One turn moves every row onto another: examples first, then more rows asked
subu: [ -2   8  -3   3   2   2  -4   0  -5 -12 -13 -28  -7 -12 -15  -1  12   5
  -7  12]
dusod: [  5   6  17   5  11   9   2   8   9  24   4   2 -20   1   4  -5  22  -2
  14  13]
satir: [  4 -15  -3  -7 -15 -15  -5   0  -7   6 -13 -14  -4  30  -2 -10   3  -9
   2  -5]
reri: [ 17   5  15   9   9   6   0   8  12  26   6   1 -14  -1   3  -2  17  -5
  11  13]
tek: [  0   3  -3  -1  17 -17  -1 -13  -1   1 -16  -3  14  12 -10   9   2   8
  13   0]
vaze: [  4  -3   4   0 -28   7  -4  20  -7   8 -22 -13   0   6  -8  -4  14  11
   1  26]
gav: [  4 -14   1  -5 -14 -15  -5   0  -5   6  -8 -15  -3  30   0 -10   3  -9
   4  -6]
lof: [ 22  -1  12   6   4   9   0  11  12  33   0   1 -12  -5  -1  -2  14  -9
   9  13]
gorud: [ 3  3  0 -2 -3  6 -1 14 -7  0  1 10 -2  1 32 -5  2  4  4  5]
lavi: [  8 -16   0  -5 -16 -14  -5  -1  -7   6 -11 -15  -3  28   1 -10   0 -11
   4  -5]
Venef: [ -2   4  12   3   6   9   2  13   1  26  -2   6 -18   4   1  -4  25   1
   8  17]
tov: [ 21  -2   6   5 -30   7  -4  15   1  10 -19 -16   7   0 -10   0   6   3
   4  22]
pusep: [-4 -5 13  2 12  6 -7 -1 -1 15 19  0 -2 -1 -7 12  2  3 17 -8]
dabaz: [  2   5  -7   5   0   2  -3   2  -4 -10 -12 -28  -5 -13 -17   0  10   3
 -12  13]
tig: [ 8  1 -2  0 -4  6 -6 13 -3  1  3  8 -4 -3 34 -4  0  0  2  7]
faves: [ 0 -2 -5 -5 -8  9 -2 20 -7  2 -2  9 -4 -1 28 -5  3  4 -3 11]
Gim: [ 17  -3   8   1   0   9   4  16   7  34  -6   4 -12  -6  -5   2  17  -9
   4  20]
rakaz: [ -6 -16   4  -4   2   8  -6  10  -4  25   6   2   5  -7 -16  19   3   1
   5   0]
munop: [ -2  13  -4   5   5   0  -6  -1  -4 -13  -8 -30  -8 -10 -11  -3  13   5
  -8  11]
Loni: [ -3  -3  -7  -4  13 -12   3  -5  -4   4 -24  -1  14  11 -14   8   6   9
  10   2]
Feke: [16 -1 -4 -1 -7  4 -3 13 -2  4  0  8  2 -5 32 -3 -2 -1  1  7]
baded: [  9 -15   0  -5 -12 -15  -4   0  -5   6 -10 -16  -4  28   0 -10   2 -10
   5  -5]
getop: [  1  12  18   8 -14   7  -9   3  -1  -4  -3 -16  -7  14   5 -15  14  14
  19  15]
Zegen: [ 31   5  12  10 -21   4  -8   6  10   4  -8 -18   6   4  -2  -5   0   3
   8  14]
muf: [  6   4  -4  -2  17 -17   0 -13   3   5 -19  -6  16   8 -11   9   1   6
  14  -2]
rig: [  1 -17  -1  -7 -14 -16  -2  -1  -7   7 -11 -14  -4  32   0 -11   3 -10
   4  -4]
nad: [ -6   2  -7  -2  16 -15   2 -11  -6   3 -21  -3  13  12 -10   9   7   8
  14   1]
Danep: [  8   7  -2   5   1  -1  -5  -1   0 -10 -10 -30  -4 -14 -13  -1   8   2
 -10  12]
nunot: [-17 -11   6  -4   4   9  -4   9  -8  21   6   3   2  -3 -13  18   7   7
   7   0]
rul: [  8   1  -6  -4  15 -18   0 -11   0   5 -22  -6  20   9 -16   9  -1   5
  10   1]
gures: [ -8   7  10   1 -22   9  -6  12 -10  -1 -15 -13  -5  14  -1  -9  17  18
  11  23]
mapuz: [  4  -4  -8  -6  12 -17   3  -5  -3   7 -22  -3  17   8 -14  10   1   5
   8   2]
tis: [  7  -4  -5  -5 -11   7  -3  20  -8   5  -5   9  -2  -5  27  -3   1   1
  -4  11]
mor: [ 10  11  -1   7   4   0  -7  -2   0 -16  -8 -31  -3 -12 -12  -1   9   1
  -8   8]
zun: [  6 -16   6  -1   2   5  -5   6   0  25  11  -1   9  -8 -15  20  -5  -3
   6   0]
zur: [ 11  -4  -6  -3 -10   6  -3  18  -3   7  -4   8   1  -6  27  -4  -3  -1
  -3   9]
kagu: [  4 -10  12   2   9   4  -8   0   1  20  17   0   6  -5 -10  16  -2   0
  13  -6]
peku: [  3  -2   7  -1   2  11   5  20   1  32  -8   4 -14  -3  -4  -2  24  -3
   6  20]
baseb: [-20  -8  10  -4   8   7  -7   4  -7  18  12   4  -3   2  -9  13   7   7
  16  -2]
redaf: [ 20  13  20  13 -14   4 -12  -1   9  -2   0 -18  -2  11   6 -10   8   6
  19  14]
vuk: [  4  13  -1   9   6  -1  -5  -3  -2 -14  -6 -31  -6 -12 -10  -4   9   3
  -7   8]
Nudiz: [  3 -14  -1  -4 -11 -15  -4  -1  -7   4  -9 -14  -4  30   1 -11   2  -9
   4  -3]

lof turns into Gim
subu turns into munop
tis turns into faves
Now find these:
kagu turns into zun
tov turns into vaze

